<200>: [ -6   4 -10  57]
<24>: [ -6   4 -10  56]
<201>: [ 29 -23 -15  44]
<211>: [-16  17  -3  39]
has: [-10  56] -> yes
key -> tag
[-15] -> z678
[-17] -> z484
[-6] -> z120
[-16] -> z885
[-3] -> z807
join <211> 0:  -> z885
tail: [17 -3] -> [39]

<180>: [  3  -8 -13  10   7 -26  -1   0  29  -3   2   7   2  -8  -2   1  -2   1
   3]
<78>: [-14  -4   4   2  11   9   0   2   4   3   8  -1 -20  -4   3  -5   3  -4
   3]
<15>: [  3  -8 -13  10   7 -26  -1   0  29  -3   5  -3   7  -4   0   5   5  13
   3]
<201>: [-14  -4   4   2  11   9   0   2   4  -5   8  -1 -20  -4   3  -5  -3  -4
   3]
Table of tags by key:
[4] -> z751
[-1] -> z918
[-13] -> z429
[-12] -> z30
[0] -> z91
join <180> 2:  -> z429
has: [ 1 29 -3] -> no
has: [-4  3 -5 -3 -4] -> yes
has: [-3  7] -> yes
find: [  3  -8 -13  10   7 -26  -1   0  29  -3   5  -3   7  -4   0   5   5  13
   3] -> <15>
find: [-14  -4   4   2  11   9   0   2   4   3   8  -1 -20  -4   3  -5   3  -4
   3] -> <78>

<200>: [ 23  55 -23   5  -4 -22]
<186>: [ 33  25  55  35  41 -12]
<24>: [ -5   9   6  30  33 -21]
has: [-23   4] -> no
has: [-5  9  5] -> no
tags:
[-4] -> z493
[-5] -> z887
[23] -> z716
[6] -> z504
[33] -> z2
join <24> 0:  -> z887

<132>: [40 11 53  7 11  2]
<186>: [-12   3 -53 -10 -25 -22]
<78>: [-37   3  24  -8 -15 -10]
<201>: [ 12   1 -15   0  -7  -1]
<193>: [-40  -9 -14 -14 -34  15]
<24>: [-15   4  24  -9  11   7]
<211>: [40  8 15 23  0 17]
<158>: [40  8 15 27  0 17]
tail: [ 4 24] -> [-9 11  7]
Table of tags by key:
[-52] -> z666
[-10] -> z713
[23] -> z530
[15] -> z865
[24] -> z402
[-22] -> z975
[-53] -> z245
join <186> 2:  -> z245
has: [15 27  0 17] -> yes
tail: [-14 -14] -> [-34  15]
find: [40  8 15 27  0 17] -> <158>

<24>: [ 29  -7 -26  38  28  -2  -9]
<180>: [ 41 -41  11  49 -38 -31 -45]
<78>: [ 16 -24 -23 -29 -18  35 -11]
<33>: [  7 -44   5   6  44  45 -30]
<132>: [-22  44  22   4  -1  31  28]
<201>: [-47  24 -40  23  34  37  49]
<186>: [ 30  50 -37 -31  26  -7  13]
<200>: [-45 -43   5   6 -16  11 -21]
<158>: [-46  24 -50 -25 -34  18 -16]
<193>: [  1 -46  15  -8 -51 -34 -30]
<211>: [ 10  45   1  22  16 -35 -44]
tail: [-44   5   6] -> [ 44  45 -30]
tail: [-47  24] -> [-40  23  34  37  49]
Table of tags by key:
[-45] -> z912
[-11] -> z473
[13] -> z368
[-46] -> z27
[-21] -> z485
[49] -> z373
[50] -> z60
[-30] -> z50
join <180> 6:  -> z912
tail: [-43   5] -> [  6 -16  11 -21]
find: [-47  24 -40  23  34  37  49] -> <201>
has: [ 29  -7 -26] -> yes

<200>: [-12 -36  13 -26 -12  -1  18  13 -52 -30 -27 -29 -24 -15 -12  21 -40 -22
 -16  -8 -17  40  -8   8  12  40  -8  28  20 -13  34  31]
<158>: [ 31 -37 -25  30 -24 -25  37 -21 -51 -30 -27 -29 -22  14  26  36 -32 -35
 -21  31  29  54  19 -38 -17  34  23  34 -11 -42  13  31]
<211>: [-36 -20  38 -26 -12  -2  18  33 -16  46  40 -28 -29 -25 -36  17 -15 -24
 -20 -34  11  34 -32  46  12  40  -9  28 -12 -15  28  26]
tail: [-26 -12  -2  18] -> [ 33 -16  46  40 -28 -29 -25 -36  17 -15 -24 -20 -34  11  34 -32  46  12
  40  -9  28 -12 -15  28  26]
has: [-11 -42  13  31] -> yes
tail: [ 20 -13  34] -> [31]
has: [-28 -29] -> yes
tags:
[23] -> z553
[-9] -> z934
[-24] -> z332
[-8] -> z746
join <200> 26:  -> z746
tail: [12 40 -8 28] -> [ 20 -13  34  31]
tail: [-51 -30 -27 -29] -> [-22  14  26  36 -32 -35 -21  31  29  54  19 -38 -17  34  23  34 -11 -42
  13  31]

<200>: [ 48  31 -15 -13  51   2 -26]
<78>: [-41  25  37  35  -6   8  20]
<132>: [-25  32  -2 -21  12  25 -33]
<33>: [ 14   3  12 -51 -16  -7  57]
<180>: [ -8 -13 -23 -40 -16  -7  43]
<211>: [ 49 -17 -25  -2  -2  49  41]
<201>: [ -8 -12 -23  49  45  53 -22]
<15>: [ -8 -12 -23 -40  27 -35 -14]
<24>: [ 50 -46  14 -51 -16  -7  44]
<193>: [-23  37  -7 -52   4 -24  55]
<186>: [-18  -9  25  50  45  53  40]
<158>: [-54  -7   3  12  56  -1  31]
tags:
[51] -> z653
[-50] -> z13
[50] -> z955
[49] -> z422
[-51] -> z513
join <186> 3:  -> z955
has: [-13  51] -> yes
has: [49 41] -> yes
tail: [-52   4] -> [-24  55]
tail: [ -8 -12 -23  49] -> [ 45  53 -22]
tail: [50 45 53] -> [40]
tail: [-23  37] -> [ -7 -52   4 -24  55]

<211>: [ -2   0  13   0 -26  -3  -1  -1   0  25  20   0  -3  -5  23  23  16  -2
   1 -32  -2   1  -4 -26]
<193>: [  0  -5   1  22   8   0  48   1  -1  -2   0  -1  -2  -5  -7   4  -1  -2
 -34  -5   5  -1  -1   2]
<201>: [-22  23  -1  -2   0 -22  -1 -29 -28   2   4  17  25   2  -3   0   1  25
  -2   2  20 -31 -20   0]
has: [-22  23  -1  -2] -> yes
tail: [-2 -5] -> [ -7   4  -1  -2 -34  -5   5  -1  -1   2]
has: [-2 -5 -7  4 -1] -> yes

<180>: [ 27  29   0 -38]
<33>: [ 60  27  -7 -34]
<211>: [-48 -31  34   9]
<15>: [ 60  27  21 -13]
<186>: [ 23 -20 -29  11]
<200>: [53 26 -7 12]
<201>: [ 6 -6 29 -8]
<24>: [ 6 -6  8 -8]
has: [-47 -31  34] -> no
tags:
[-33] -> z195
[10] -> z677
[-7] -> z284
[-38] -> z552
[-13] -> z432
[27] -> z251
[9] -> z515
[-34] -> z561
[11] -> z208
[-8] -> z393
join <33> 3:  -> z561
find: [ 60  27  -7 -34] -> <33>
has: [ 27  -7 -34] -> yes
tail: [27 -7] -> [-34]

<180>: [ 28  10  28  -9 -33  25   7]
<33>: [-34  10  28  -9 -33  25 -16]
<78>: [-14  25 -30 -29  -7 -39  -6]
<24>: [-34  10  28  -9 -33  25   7]
has: [25  8] -> no
has: [ -9 -33] -> yes
Table of tags by key:
[-7] -> z805
[-32] -> z447
[-14] -> z565
[-33] -> z734
[-8] -> z407
join <78> 4:  -> z805

<158>: [-27  18   2  15  42  41 -28  -8   3  -4 -25  -6   3  11  39 -21  18 -34
  23]
<180>: [  2   3 -11 -17   3   4 -11  34   8  25 -39 -17  -7  28  13  11  -2 -17
  -6]
<78>: [-27  17  15  13  31  34  11  29  12 -12  12  -1 -10  23  23 -33   0 -20
  -5]
<186>: [ -3   7  -7 -17   4   1 -11  31  10  26 -34 -14   1  24  13  13   0 -20
  -4]
<24>: [  0   1  -7 -19   0   0 -18  36   4  24 -32 -17   0  29  13   8  -2 -15
  -9]
<33>: [-27  16   1  20  38  42 -28  -7   0   0 -18   4   7   9  35 -25  23 -32
  18]
<200>: [-26  22  -2  19  39  46 -28  -4   4  -3 -20  -4   5  14  33 -22  14 -25
  22]
<201>: [-22   6   7  20  25  29   3  30  17  -7  12  -1 -10  28  27 -34  -2  -6
  -3]
has: [ 10  26 -34] -> yes
tail: [-27  18] -> [  2  15  42  41 -28  -8   3  -4 -25  -6   3  11  39 -21  18 -34  23]
tail: [ 0 29] -> [ 13   8  -2 -15  -9]

<180>: [-17   5   3  17  21   4  13   8  -7   1   0   2  22  -8  25  -6  38   2
   1  37  20  14  -7  11  28]
<24>: [ -6  19   7  18  21   4   6 -17 -12   1  27  22 -16 -18 -22   0   7 -10
  -7  -1 -19  23 -19 -17  -9]
<201>: [ 12  -3  -2  12   2  20 -10  -8  -4 -17   5  11 -24  -3 -22   5 -45   2
   3 -40 -20 -12  -8 -12 -28]
<158>: [  9  -4   7  18  21   4   6 -17 -12   1  27  22   1 -18 -22   0   7 -10
  -7  -1 -19  23 -19 -17  -9]
tail: [ -8  -4 -17] -> [  5  11 -24  -3 -22   5 -45   2   3 -40 -20 -12  -8 -12 -28]
tail: [  5  11 -24  -3] -> [-22   5 -45   2   3 -40 -20 -12  -8 -12 -28]
key -> tag
[-18] -> z406
[7] -> z49
[-19] -> z665
[-10] -> z76
[38] -> z137
[6] -> z165
join <24> 16:  -> z49
find: [ 12  -3  -2  12   2  20 -10  -8  -4 -17   5  11 -24  -3 -22   5 -45   2
   3 -40 -20 -12  -8 -12 -28] -> <201>
tail: [-12   1  27  22   1] -> [-18 -22   0   7 -10  -7  -1 -19  23 -19 -17  -9]
has: [37 20] -> yes
tail: [-10  -8  -4 -17] -> [  5  11 -24  -3 -22   5 -45   2   3 -40 -20 -12  -8 -12 -28]

